Each row is where one point has got to under a steady rotation. How many ticks took it there?
The counts run from 0 to 687.
[  5  19 -13   4  23   3  15  13 -29   1 -19   1   5 -18 -18 -19  -1  12
 -23  16   1 -50   8  -2 -10   3  14  -1  19  30  -5   5  13  -9  17  32
   2   9  25  21 -30  -1  28  46   1  21 -14 -27 -14  17  -5 -15  12   9
  15  -2 -13   8  21   8  12  -4 -33 -14   1 -34  16  -2   7 -27  10]
585
[ -6  12 -20   6   7  16   6  12  -6  -6 -10  -7  28  -9  10 -13 -15 -28
  13 -21  -7   6 -22   6  11 -13  12  -3  19   6 -16   8 -17   4  -8 -11
 -13  -6 -19   9 -12 -38  15  14 -12  -9  -9   0 -21  11   5   2  30 -18
  15   1  28 -19  16 -18  41  21  33 -13 -21 -31   3  62   3 -31   4]
388
[ -1  -4  -4 -10  28  -7 -25   5  28 -11   5  17  -3 -39  16  25  -4   3
  12  -3   2  18  -1  24  -7  -8   9  22  -2  11 -33  -3 -36  -7  -3 -14
  -2   9   7   7   7  33  -5  33 -17 -32  18   0 -21   1 -15   3   8  11
   1  -2  14 -35  -2  10   5  12   1 -21  35  24  14  27 -33  12 -10]
357
[ 27  26  32   9   8 -24  21   6   2  -9   6  -1  15  -7 -24  -9   0 -35
 -23  -7  28 -23  19  -2 -31  -9  -2   1  41   3 -12   1  -9  -8   7  -1
 -11  -7   5   2   3   5 -15  17  19  -9  13 -38 -11  21 -44  12  34  12
   9  11   4 -26 -15  -1   5 -25 -11 -37  21  -1  15   8 -26 -31   7]
145
[ 24   5   7   7  10   3   3  15   8 -46  29  23  -5 -12 -13  -3  18  -3
 -15 -11   4 -11 -19   0 -19   0  26 -38  43 -13 -26   4  -9 -16  -4  -9
   0  -5 -25  12  17   2  28  26 -44 -10   5   1 -30  -4  -6   0   0  -4
  20 -16  -5 -31  -9 -11 -20   1  -8   0 -25 -13  12  36  -9 -10 -18]
137
[ -9   5 -18   0  39  -5 -17  -4 -25   2  34  26  -6  -4  -1   7  17  -7
  -8  18  11  -1  -8  -1  20   5  45   5  15   0 -18  34 -22  -9  10   4
  -1   1  12  12  -3  10  21  13  -9  -2   3  -8 -48  12   1   4   2   2
  18 -22  44  21  10 -17  34  23   2  -4  -1 -18  18   4  12  -4   3]
121
[ 35  54  27   0  -5  -5  13   3  -3  -6  13 -17  -6 -12 -21   0 -10 -37
  10 -10  18 -14  -4 -14   1 -26  12 -22  20 -14 -21  -2   2  15   3 -22
  11 -19  -3 -17 -17 -17 -15  21  -3 -20 -16 -27   2   7 -18  -1  31  -4
   6 -12  21 -18  -8 -24   2  -2 -10 -21  24 -23  -4   7  -2 -30  25]
329
[-10   4  10  -7   8   6  -1  15  40 -20  16   7  -7 -23 -17   7  -6  12
  22 -27 -15  15  -1  10 -28 -20  -7  -4  35  23 -26  -4 -14  10 -11 -41
   8  -8   2 -14  11  14   1   7 -33 -38  12 -18 -26   1 -11  -5  15   6
   5   5  -9 -37   2 -19  -4   8   0  -1  31   7  29  38 -38  -3 -10]
408
[-35  10 -22   4  22  15 -13 -16  10  11 -11  27   3  -3  19  17 -33  18
  23  12 -33  18 -19  -3  -4  -3  -7  -2 -13  14 -18  16   7  11  -1 -18
  -9  24 -14   8 -20  -3  30  32  -7  -5 -11   6 -39  10 -14 -16   6  -3
   6  -6   1   0  39 -15  27  35  25  -5  10 -21  19  34  -1  10  15]
626
[-16  21   3 -11  14   1 -16  -9   7   9  22  18 -28   9  21  31 -20  -9
  -4   9   5 -20 -12  -8  12  -9  18   3  -8  12 -34 -31  -2   7  46  -8
  -2  14  -9 -15 -24  23   6  37  15 -12 -20   7  -9  -4 -20 -16  27  -1
  -8 -34  14  -3  -9  -7   9   7  -3 -19  28 -26  21  16 -24  -3  -6]
52
[ -3   3   3  28   2  -3  12   5  41  -4  12   1   4  11  26  -8  15 -13
  12   6  27 -26   2  22 -12   2  10   1  24   6  -4  17 -27   7  -9   3
 -26  -9 -14  -8 -14   8  17  11  34 -13 -15 -33 -10   0  -7   2  31  11
   5   0 -20 -46  24  -3 -10  16   4 -37  21   0 -20   1 -13 -12  25]
417
[ 11  30 -29  -1  26  15  14  -5  -3 -19 -14 -13  21  -5 -19 -32  10 -12
 -14 -10 -23  -8  17  -1 -28  -6 -13 -19   8   6 -40  -4   6   3  33  24
  -4  10   9 -16  16 -43   8  31   5 -12 -14   9 -29  21 -18  -5  34   2
 -10   0  -1  13  -8 -22  19   0  18   2 -14 -26  14  41 -36 -18  14]
518
[ 28  41 -10  -4   4   6   0  21 -11  -7  10 -11   1 -23 -27  24 -15 -24
   8  -9  14 -20  -9   5  16  -5  32   6  33  33   1  13  16  15  26   6
   7   0  25  10 -29  -8   2  22 -15  19 -10 -31  37   9   5  -8 -18  -3
  19 -22   1 -14  19  -4  -1 -16 -45  -4   6  -6   4   6   3 -20  22]
128
[ 21   3 -18  14  17   8  27  -9   6  -8  -9  44 -10  -2  19  25  11  26
 -17  22  14 -19 -23   5 -21  24  19  10   0  15 -24   5  13 -17 -12  12
 -23  -3   0   8  10 -10  21  36  23   3  -2 -25  -3  -4 -10  26  17   3
  12  14  20 -20  11  10  -4  42  13  -9   6  -3 -18   8   8  10  39]
31
[ 29  27 -19   2  32  18   5 -17 -16 -19  11  17   0  23 -12  37  -1 -15
 -17   2 -11 -23  -6   3 -20   0   6  12 -13  24 -41 -20  11 -21  32  -5
 -36  30  15   3  -1   2  16  18  22   2  15 -10   0  16 -30  21  20   6
   9  -8  39  -6   3   6   6  -4  14  -5  16  12  25  -1 -13  -1  18]
436
[-13   4   2  11  19  13  14   7  28 -16  37  14 -24  39   3  12  17  17
 -14   0  21 -30  24  15  10   0  24   8  30  42   7  -9 -21   7  18  11
 -22   5   5   2  -2  18  17  -9  35   4 -22 -28   3   1 -10 -11  30  14
   2  -9  12 -10  15 -12 -12  15   0   2  12  -8  24   2 -23   5  10]
234
[-19  11  -1  -7  19   2  -4  28  17 -25   5  23  25 -16 -10  13  -7 -14
 -30 -24 -10 -15 -12   3 -28  -3  20 -31  37   6 -25  -6  13  -1   9   3
   2  -2 -12  19   1   0  18  29 -30  -7  -8  18 -36  15   1 -28   6   5
  -5 -15   0 -11  -6 -32  -1 -15   2  -7  -7 -19  43  13 -38 -10  -8]
3
[ 11  55 -15 -16  25  -6   8   9   0   1  -1  -6  -7  13 -13 -10 -31 -33
  -2  -3   7  -3   2  -9 -21 -20   2  -6  12   9 -36  11  24  20  29 -12
  15  -2  10 -29   4 -23 -13  11   8  -6  -4  -8 -17   7  -7 -11  13  11
   2 -28  12  11 -15 -19  24  -8   0  -2  13 -24  17  25 -27 -18  41]
516
[ -8   7  21  -9   4  -1 -27   0  17 -20  17   1 -13  17   2  16 -27 -13
  17 -10   9  -2  11   8  18 -21   6   9  14  27  -4 -15 -18  21  15 -29
 -18  11  23 -15 -18  16  -8   0  -5  -2  -5   4  -7   4 -11 -11  31   1
   2 -29  -8 -38  26 -20 -12  -8   1 -24  33  -5  36  23 -20 -29  -7]
237
[ 47  44 -33  20   9  28   9   0  15 -13  41  -2   2  -5   9   1  20 -16
  22   2  -1   5   3   0   6  -9  17   2   6   7 -32   7 -15   6  26  18
 -14   6  11 -18  -6 -21  -8  25  21 -11 -33 -11  14 -15  -2  19   4   8
  -8  -7  16  -3  -9 -11   9  29  -1   9  -7  12 -24  31 -17  10  22]
247
[ 38  28 -24  -4  11  15  11  -4  19 -10  31   7 -11   8  13  14 -10 -12
  28  11   9  25 -13   7 -11   8   9  19  12   7  -4  17  14  -1  16  -9
 -34  14  25  -8  -3  10 -22  30  11   2   1  -5   8 -34 -17  18 -16  -3
   8 -29   1 -26   8  -9 -27  28   9   1   2  14 -10  14  14  -4  41]
432
[  9  -2  -8   3  14  11  24 -25  -7 -13  31  43 -12 -30  -2  15   0  34
   8  33  32  -6  -7  -9  14  12   9  12  12   4  20  33   4  -2  -3  28
 -13 -14  17  11 -12 -13 -15  38  -3  17 -13 -10 -28  -8 -18  19   6  -3
   2  -9  15  -6 -14 -11  -1  31  19   2 -25 -12   7   8  10  11  27]
614
[-24  18   4   2   9  24  26  19  10  -7   8  22 -11  -2  -9  10  -2  39
  -4 -18 -12 -25 -17  12 -11 -19  21 -10  33  56 -15  -9  29   9 -17 -14
   6 -13 -18  -2  13 -11  30   6   3  -5  -5 -41   1   1   6 -20   8  15
   9  10   2  -5  16  -5  -1  24  -4   2   1 -18  19  27 -25   7  12]
405
[ -6  35 -10   5  10   8  11  12  26  -9  39  -4  -1   2  21   8  23 -24
  20  16  -3   2 -30  -7 -17 -12   1  -5  18  -9 -11  29   7  -1  17  13
  -7   2 -17 -16  -7  19 -17  29  28 -30 -11 -12 -11 -45  -4 -16 -16  11
  -7   1  -5  12 -16 -20  -5  33  -5  -9 -28 -13   0  32 -17   1  18]
193
[ 24  23  16  18  -2   1   8   1  51 -28   7   6  40  -3   0   6 -24   2
  26 -10   9 -14   7  17 -18 -10  -7  -2  39   2  15  19  -7   8  -7  -6
 -27   4 -24  13 -22   3  -2   9  14 -14 -21 -22  -5   6 -31  -2  23  -4
  15  21 -16 -48  33  -7 -20  -6  11 -21   4  12  -4  -1 -18 -17   8]
550
[ 44  30 -37   7  21  23  -1  10  12 -18  35  30  -2   8 -15   8  -8  12
  33   0  -4  15   3  18  -2   3  11   0   6  28 -11  18  -4  14  -9 -15
  -3   7  23 -12  16 -18   8   5  -4   3 -24 -25   4   7   0   9   7   5
  13 -12  34 -17  10 -18  -8  31  -1  29  -7   3 -21  20  -7  14  29]
300
[ -3  -9 -12 -13   6  30  29  17   1 -31  26   7 -19 -19  -8   0  23   0
   9 -16  22   6  -6   6 -10   4  18  18  44  14  13   1 -12 -23 -11  -9
 -26 -20  30  -4   5  15 -26  23 -16 -14  27 -16  -3  -6 -22  16  -7 -23
 -18  -7  15  -1 -14 -25 -20   8   8   6   8 -26  29  17  24 -27 -20]
340
[-31  -4  -9  -8   4 -17  12 -24 -13  14 -21   0 -12 -33  11   4 -13  -7
  10  -2   7   2 -20  -6  -7 -30   7  30  -2  37  -4  -4  -4  17  -1   0
 -27 -23  50 -11 -26  -2 -14  25   1  -8  13 -11 -25  17 -21  -4  19  19
  -7  -4  -3 -25  -8   4  17   8   9 -42  21  -3  32  35 -34 -13   5]
477
[ 17   6   9  -4  19  -6  14   8 -27  -8 -17  18   5 -14 -37 -18 -18   6
  -4   3   9  -2   0  22  -5   5   9  -2  43  28  12  29  16  15 -17   3
  10   6  37  14  -5 -24  13  29 -13  26   7 -38 -24  21  -6   5  -1  16
  23   5 -15 -12  24  -3  -4  -8 -12  -6  -8 -13  15  15  -1 -11  27]
533
[ 25  19  38  14  -3 -16  12  -2   9 -13 -10 -13  24  -1 -26 -34   6 -21
  -3  -7  18 -23  12   3 -25  -4 -24 -10  28   7  -4  11 -15  -7  -8 -17
 -17   8   5  -2 -11  -9 -11  14  17  -3   1 -36 -14  21 -43   5  45  17
  16  14 -11 -23  12  -5   8 -24   7 -35   5 -15   9  12  -9 -31   6]
146
[ 14  30 -13  17  22  10   1  19  20   8  27   2 -11  11  14   6 -12  -1
  14  13  20 -23  -7  16  20   6  39  -1  35  11  11  34 -23  16  25   4
   2   6   9  11 -36   9  18  15  -1   9 -24 -22   7 -15   6   0  -1 -12
  23 -30   3 -23  36  -7 -12  16 -28  -9  22  -9  -9  -9  20  -9  36]
179
[  5  11   7   0  34 -19  15  19  10   3  18 -16  -3  27  -1 -37  19 -38
 -21  -3  13 -15  11  16 -26 -10  13  12  29   6 -19  21 -22 -21   7  -1
 -19   8  17 -26   1  26  -1  13  32 -13  17 -16 -12  -3 -33   6  22  23
  -4  -9 -18  -7  -4   3  -8  -7  -9 -22  15 -17   6  14 -11 -27   7]
12
[ 14  15   0   1  19  10 -17 -30  -6 -16  -3  -4  23  19  -2  19  -5 -16
  13  -8 -20  -9  -7   3  -4  -8   1   6  -1   3 -40 -14 -20  -9  10 -14
 -39  37  -8  10 -25   0  20  22  12  -6  -3  -5 -22  20 -31   6  30   0
  34   1  10 -21  44  -4  23   0  31 -19  10   9  26  18   4 -17  -3]
438
[ -2   6  17  -9  13  -4  18 -23  -8   4  -8  12  -2  -6 -31  11   2   7
 -21  18  18 -16   3  14 -14   5   2  10  42  17 -20  -9   8  38  18   3
 -11  -4  40  -4   3 -32   1  14   1  10   2 -35 -27  17  -6  10  27   9
  15   8  -4   6  16 -15   7   7   9 -21  15   9  27  12   3  -7  40]
346
[  8   4 -11 -19  10  33  24   2  29  -1  -5   3  -7   5  20  40 -17  -1
  18   6   4   0  -8  27   2   7  11  28   9  33 -15 -20   5  17  31  -3
 -39   5  18  -6 -17   2 -16  14  32   1   5 -32  20 -31 -20  21  13 -13
   0  -4   6 -22  21  10  -3  12  12 -16  25  17  20  17  -2  -4  34]
619
[ 43  42 -11  -5   5  25  25  -8 -25 -12  11 -13   3 -36 -35  -7  -3   9
   5 -10  -7  -5  -4  -9  -7 -10   3   1  32  32 -16   6  11  -4  -1  -4
   3  -2  45  -3  -9 -28  -9  39 -24  10   9 -24  23  -2 -22  17 -13   9
   3  12 -10  -5  -8   1  11 -13 -15  -1  -7  14  18  30 -12 -10  11]
77
[-11   3 -26  -6  21  13  25  16  13 -13 -11  24   9 -16  38 -26  -7 -17
 -14 -28  27  -7 -21  15 -15   0  18   7  20   7  -3  17  -9 -22 -19   7
  -5 -20 -20 -26  15 -29  -2   6  12 -14   8   5 -13   3  -7  14  17 -18
 -13 -13  11 -23 -14  -7  11  14  28 -15 -21 -28   1  44 -17 -18  22]
336
[  6  20  36  10   9 -35   0 -12   6  -1   5  33  -5 -11   2  30  -9  18
  -9  30  20 -22  -9  -5  -4  -2  15 -10   3  -6 -31  17   5  14  -8   1
   6   0  -9  14  -8   9  10  26  11  -5 -12 -32 -35   2 -14  -3  29  21
  23   1   8 -18   1  -1   7  33  -1 -31  19  -5   0 -12 -16  16  36]
546
[ 13   6 -35   1  43   5  -5   9   6 -21  27  28 -10  20   4  25   4 -12
  16   8 -12   9   6   7 -25   4   8  21 -10  16 -26  10  -5 -25   5 -20
 -25  35  34 -13   8  41  11  26  -6 -16  20   0 -18  16 -20  10  10  10
  10 -19  34  -3  17   5   3  17  10  14  17   6  24  12  -5   4   8]
303
[  2  29  -9 -10  -3  10 -23  -2  27 -40   5   1  24 -16   0   0 -24 -32
  13 -20   1 -13  -3  -7 -15 -10  12  -7  29 -19  -4  14  12  10   2  12
  -9  14  -7  -7 -33   8 -14  47 -27  -1 -24  18 -22  13 -19 -14  -4 -16
  -9 -14 -18 -20  13 -46 -13  -9   6 -10  -2 -16  21  11 -10  -5  16]
57
[ 15  14 -11   1  18   5 -25   0  -8 -10   0  33  23 -20  15  23 -33 -12
  14 -11   6  -2 -20 -10  23 -18  31  -4   9   3 -12  23   0  -8 -13 -14
   1   7 -17  17 -23 -22  15  22 -24   8   2  -8 -15  24  -6   4  -6 -20
  24 -13  52 -31  23 -19  27  10  21 -12   0 -23   7  10  11 -12  17]
441
[ 38  13  -5   0   3  10   9 -11   4 -27  -1   3  -6 -32 -17 -16   3   7
  23  23  -8  25  -7   0 -30  27 -20  14   4   2 -18   3   3  -5  -2  -1
 -22  19  40  -5   1  -6 -26  53 -13  -5  16  -8 -19  -8 -32  35   2  -1
   8  -4 -14 -17   8   8 -13  11   9  -1 -10   4  -5  35   5 -10  17]
27
[-12  10  -5  -9  31   5 -21   0   7  -5  -5  20   2   3 -11   0 -36  18
  26  -1 -19  12 -10   5 -15  -2  -4   2  -5   7 -15  14  16   2  -5 -24
 -10  36  -1   1 -25  11  34  24 -22  -1   4   5 -42  24 -26   4  12  -2
  22 -10  10 -12  50 -14  17  15  26   7  15 -17  29  21  12  -8  18]
625
[-35  11  11   0  19   6   2  15   3  12  -5  16 -29  18  22  -4  -9  16
 -14   8   8 -35 -34  -1   9   4  21 -10  24  17 -23  -4   4   7  14 -14
  -6   4 -20  -4 -20   5  40  28   6   6 -20 -14 -11 -35  -1 -20  13  -1
  16 -12 -10   0  16  -6   7  20  -1 -20   7 -43  10  28  11  -8   4]
455
[  2 -14 -20  -2  -7   3  13  37  34 -32  -8   1   5 -14  28 -20  18 -20
   1   1  25 -12  -3  24 -22  12  19   7  28   7  -9   1 -29 -14 -11  14
 -25 -13  -7 -16  10  -5 -14  25  20 -15   1  -6 -25  -9  -1  13  20 -14
 -12 -21 -11 -27   4  -2 -26  19   2 -31 -11 -16 -25  36  -7 -20  20]
469
